(in the rows, 128 means zero)
Rotation paths and how fast each direction turns (degrees each step)
Each turn is a multiple of 5 degrees from 10 to 175, or 0.
Each row of a path follows its step; steps can be skipped.

step 0: [110 129 143 119 130 121 131 128 125 135 128 126 119 127 123 119 129 133
 117 123 143 120 134 138 131 125 116 128 119 124 133 132 113 125 123 130
 140 137 126 118 123 144 137 125 129 135 127 120 134 146 135 120 123]
step 1: [127 150 122 120 127 129 120 140 130 134 138 130 122 126 120 127 142 139
 146 124 124 123 128 121 126 115 120 128 130 141 114 125 119 129 138 126
 130 141 125 130 136 129 136 131 126 118 127 116 128 135 139 134 135]
step 2: [119 142 135 119 125 138 137 132 130 123 129 128 112 121 129 125 129 119
 123 134 135 108 127 140 130 136 118 139 112 131 130 130 127 121 129 132
 117 130 128 134 123 137 130 130 131 135 135 113 129 123 141 114 124]
step 3: [112 144 135 131 132 132 139 138 112 134 153 135 126 121 125 133 136 133
 131 128 126 133 131 125 123 127 125 115 138 140 129 126 122 123 127 137
 135 124 122 126 122 129 136 133 116 124 121 121 138 140 135 122 130]
step 4: [116 137 140 104 126 133 126 123 133 127 139 139 119 128 123 129 133 121
 126 119 126 110 136 132 122 123 126 131 115 136 135 124 121 124 135 113
 128 129 128 135 123 131 135 132 135 122 147 130 131 127 126 136 137]
step 5: [126 151 123 125 111 118 130 138 114 127 137 122 120 132 142 135 138 121
 124 127 134 122 123 129 128 135 121 119 125 141 129 143 115 130 125 130
 142 125 124 125 126 134 131 127 123 126 131 122 116 134 133 116 127]
step 6: [118 137 130 109 133 130 126 134 123 126 133 140 126 129 123 120 133 127
 134 123 120 119 142 130 129 127 132 128 126 137 128 114 124 132 132 132
 117 124 134 119 128 140 117 123 125 106 136 119 136 133 122 108 131]
step 7: [121 135 127 121 133 110 127 130 139 143 144 123 121 128 126 124 126 118
 122 127 129 126 139 125 130 123 125 122 117 140 140 144 120 117 128 128
 137 131 121 131 122 142 132 129 129 128 129 130 126 132 148 120 117]
step 8: [116 134 116 119 127 140 122 137 121 131 131 137 120 131 133 140 121 120
 129 119 124 119 132 133 125 115 111 124 128 145 119 127 124 124 127 137
 129 136 127 126 131 135 127 116 124 109 125 111 126 128 125 132 139]
step 9: [124 140 137 112 143 122 135 142 133 126 128 122 117 113 124 136 138 120
 119 130 137 123 135 129 131 136 135 124 109 132 121 137 127 113 126 122
 120 130 123 123 128 141 131 131 122 124 125 128 129 130 129 115 139]
step 10: [113 127 137 118 121 127 113 135 112 131 143 135 124 119 132 119 120 134
 135 133 136 124 133 116 125 116 130 113 130 142 130 130 122 123 127 136
 132 128 125 140 122 141 127 127 121 129 123 111 123 131 132 127 137]
step 11: [131 129 134 111 135 133 135 126 135 131 140 132 118 124 121 122 129 117
 132 121 142 107 136 139 137 136 120 124 117 144 114 130 117 123 131 126
 139 132 133 115 132 126 124 129 131 129 131 127 132 138 128 131 137]
[125 128 122 128 128 129 128 130 127 123 127 127 128 130 129 126 126 129
 131 129 128 128 130 129 126 126 131 125 135 131 130 126 128 127 131 124
 128 126 127 127 130 125 131 127 130 126 125 124 128 130 128 129 130] | 155
[131 130 130 129 128 130 126 130 126 128 130 129 131 126 128 124 126 127
 131 133 130 129 131 129 129 129 131 127 127 130 128 127 130 130 127 130
 123 125 129 130 127 127 124 128 128 130 127 128 128 126 132 121 128] | 95
[125 125 123 129 125 128 127 124 127 129 127 129 130 126 129 127 133 128
 130 125 133 129 126 128 131 128 129 128 131 129 127 128 131 125 128 126
 125 132 129 127 125 127 130 127 127 129 128 132 131 124 127 126 126] | 0
[126 128 127 132 128 129 128 127 128 128 131 127 128 132 132 129 128 128
 127 133 129 128 127 133 130 136 126 131 126 129 128 127 128 127 129 129
 130 130 126 124 128 126 126 126 127 126 127 125 129 126 125 128 132] | 120
[134 131 126 126 126 128 127 132 128 126 125 128 127 131 130 130 128 125
 125 127 127 125 125 130 132 130 126 125 130 132 126 124 128 128 124 127
 127 129 128 129 129 128 127 129 129 130 127 128 130 125 130 133 126] | 110
[122 124 128 125 127 131 124 129 125 127 124 131 127 129 127 129 126 131
 127 131 128 128 127 127 127 128 124 129 126 127 132 124 125 127 128 128
 125 126 130 128 130 130 127 124 129 130 130 129 127 125 128 129 126] | 175

step 0: [124 134 121 115 127 126 137 127 129 142 137 127 128 129 121 134 133 131
 134 135 123 121 122 115 138 113 128 137 144 135 120 131 129 120 121 135
 116 122 125 124 120 137 128 137 126 130 133 129 130 130 128 136 117]
step 1: [135 135 142 114 119 126 130 126 130 139 133 128 129 131 132 134 127 119
 119 138 123 117 131 128 120 120 139 131 131 126 117 122 121 135 117 120
 133 129 124 125 126 135 143 126 130 127 118 126 117 131 120 140 139]
step 2: [122 120 139 132 132 117 139 133 117 140 133 129 122 118 130 126 129 120
 132 135 133 123 122 142 127 122 127 118 130 126 129 124 132 126 127 123
 119 131 134 121 127 138 141 130 133 116 131 145 121 135 129 116 133]
step 3: [139 127 134 129 135 134 134 139 139 137 119 117 133 121 141 128 142 123
 142 128 122 120 125 138 139 115 118 132 131 125 129 126 130 123 134 136
 125 129 128 139 133 131 127 118 134 126 126 133 131 128 128 132 142]
step 4: [129 125 135 139 132 120 134 136 140 125 116 123 123 124 135 120 126 123
 134 128 130 125 130 133 129 140 149 120 129 139 119 121 118 136 139 127
 133 127 131 136 137 132 131 124 128 138 134 123 122 120 135 129 136]
step 5: [122 120 134 145 127 132 117 135 133 119 125 132 105 132 129 130 129 138
 135 132 122 121 121 131 137 131 122 120 131 130 140 137 120 131 135 126
 126 119 125 130 120 123 127 132 139 135 137 133 127 134 135 128 127]
step 6: [137 128 113 138 136 137 122 130 137 115 139 136 128 132 137 125 136 133
 114 125 118 114 126 122 126 130 130 126 131 131 125 121 123 128 130 140
 123 127 119 133 137 124 125 140 140 125 126 122 133 129 128 132 128]
step 7: [111 132 115 128 130 131 127 119 131 125 132 132 124 131 123 135 133 120
 124 123 133 131 135 131 124 137 134 128 135 128 131 117 129 133 139 134
 140 125 115 124 129 135 136 133 135 133 127 117 114 143 128 127 114]
step 8: [129 132 121 132 119 132 128 130 123 125 137 133 128 141 132 128 123 121
 129 132 131 133 133 120 143 129 122 132 117 125 133 138 127 124 124 141
 130 137 127 116 122 119 141 123 142 124 124 126 120 141 113 119 126]
step 9: [125 136 130 130 139 137 138 128 125 120 136 141 140 130 124 139 125 112
 124 131 128 122 145 127 127 129 131 135 126 128 135 128 142 125 136 131
 125 135 140 126 141 119 132 122 120 126 125 129 137 127 123 124 133]
step 10: [122 132 126 118 125 129 137 125 119 133 130 129 130 120 131 137 121 129
 142 126 136 122 141 126 138 131 124 132 124 134 138 128 136 123 125 133
 136 134 128 131 128 137 125 123 126 150 140 134 124 110 128 125 123]
step 11: [129 133 141 127 119 126 137 125 122 134 115 140 123 128 134 123 137 134
 126 133 125 126 133 118 136 133 132 119 121 128 135 136 136 137 108 129
 123 132 128 130 128 117 125 130 123 140 122 126 133 120 124 138 136]
[130 125 128 129 129 129 130 125 127 127 129 130 131 131 129 126 127 129
 126 132 130 127 125 130 128 130 128 127 129 129 128 125 128 134 127 129
 127 129 133 126 133 128 128 130 124 128 126 122 126 128 131 128 131] | 145
[128 133 122 125 126 130 126 129 126 130 132 129 130 128 125 129 125 128
 129 130 133 128 133 127 130 127 132 127 130 127 133 130 130 128 126 128
 129 127 129 127 128 127 128 129 127 127 130 124 132 130 127 128 130] | 35
[127 128 124 127 131 125 126 125 126 129 125 129 128 126 130 124 131 127
 127 125 132 127 127 127 127 127 127 126 130 124 129 130 130 131 127 127
 129 132 124 129 129 131 129 126 130 123 124 128 125 132 126 127 130] | 70

step 0: [136 124 129 128 122 133 138 139 116 128 122 146 134 126 131 118 119 143
 150 128 122 132 132 131 117 111 133 130 135 125 116 127 126 140 131 121
 118 134 133 114 129 139 135 117 123 122 142 124 121 136 131 131 139]
step 1: [132 144 123 131 121 130 129 125 127 135 121 125 125 130 113 143 132 143
 126 128 126 136 124 129 130 128 121 138 135 116 118 136 132 129 110 150
 143 140 135 116 120 137 123 135 137 134 139 128 126 128 115 138 131]
step 2: [116 130 117 144 122 125 128 118 132 133 147 127 132 122 134 124 128 152
 132 119 132 125 119 120 104 116 128 123 138 125 120 113 121 134 128 134
 120 120 128 123 125 121 133 120 132 140 127 124 126 133 131 134 119]
step 3: [133 140 140 120 127 133 129 131 120 125 128 136 123 124 122 137 129 130
 139 127 132 110 128 125 113 112 118 146 137 132 126 124 127 129 138 128
 137 141 134 127 132 149 140 136 121 142 142 129 137 130 135 125 136]
step 4: [136 141 111 136 127 134 117 131 122 127 140 126 136 112 115 131 133 134
 119 123 117 142 131 121 122 129 115 138 124 125 113 145 117 130 119 130
 131 119 128 130 116 136 124 121 136 129 135 119 126 130 146 129 128]
step 5: [130 131 129 123 130 133 141 124 129 123 144 146 126 121 121 131 133 134
 138 130 124 141 115 107 116 123 135 129 142 131 122 115 131 138 140 125
 139 124 123 120 134 112 131 140 137 130 133 116 129 123 128 134 133]
step 6: [119 128 117 119 115 127 144 134 118 115 119 133 125 116 130 137 125 130
 120 136 131 130 135 125 109 119 133 146 127 127 125 133 127 130 122 139
 130 137 122 135 116 136 142 124 138 139 134 149 128 128 138 126 135]
step 7: [138 136 115 138 130 122 127 130 127 122 122 122 136 112 125 120 126 132
 143 125 120 131 123 118 120 112 133 135 135 121 116 139 134 139 136 136
 144 131 124 126 120 129 116 124 110 124 123 120 115 126 133 139 118]
step 8: [127 134 112 131 128 131 136 130 132 137 141 135 128 137 123 123 139 139
 121 133 147 117 125 112 126 113 125 137 135 132 122 135 139 142 126 133
 125 139 128 129 136 130 131 146 144 119 135 133 124 121 125 136 140]
step 9: [131 132 118 130 123 114 126 136 121 123 132 119 134 121 138 124 111 133
 132 136 122 136 132 133 117 117 120 143 129 126 116 114 126 129 133 140
 128 121 108 129 132 145 135 125 141 135 127 127 138 143 124 139 134]
step 10: [139 130 128 128 138 135 128 138 130 126 144 133 115 118 106 133 118 139
 134 130 126 116 122 121 116 119 126 137 127 130 130 139 146 138 121 127
 129 131 117 111 122 133 117 125 121 135 133 126 120 134 120 126 119]
step 11: [132 123 119 131 116 133 130 113 128 126 133 131 124 125 123 107 140 132
 119 133 120 133 128 139 105 127 125 138 134 119 119 131 131 130 120 131
 115 141 125 127 131 131 126 143 141 131 137 118 130 125 142 142 137]
[130 127 129 125 128 131 124 132 127 128 131 129 124 125 127 127 127 127
 126 129 125 128 131 123 129 130 125 130 125 129 132 124 126 128 127 126
 129 125 126 124 131 130 127 128 130 126 127 127 129 129 132 129 130] | 65
[126 129 126 130 129 131 130 129 128 132 128 124 129 131 125 130 129 126
 129 126 125 129 125 130 126 126 127 129 123 130 130 128 131 129 128 127
 131 130 129 124 123 127 124 128 131 125 124 126 129 127 130 127 126] | 120
[128 128 133 128 129 127 128 131 125 130 127 131 126 130 130 128 129 130
 127 130 129 127 128 132 123 128 129 126 126 126 124 126 127 129 131 126
 129 132 128 131 132 129 132 127 133 126 125 129 128 126 131 128 129] | 125
[128 131 126 130 132 128 129 125 130 127 130 129 132 125 130 127 129 127
 127 125 130 129 131 129 126 130 127 128 126 125 132 128 126 132 129 128
 126 130 129 124 133 124 128 130 131 131 126 129 131 125 125 130 130] | 115
[128 127 131 127 126 130 132 129 125 127 130 129 126 131 127 130 125 124
 131 125 128 124 130 124 130 127 129 125 129 127 125 127 131 135 128 126
 126 128 131 127 129 129 125 132 129 131 129 127 127 125 128 125 128] | 145
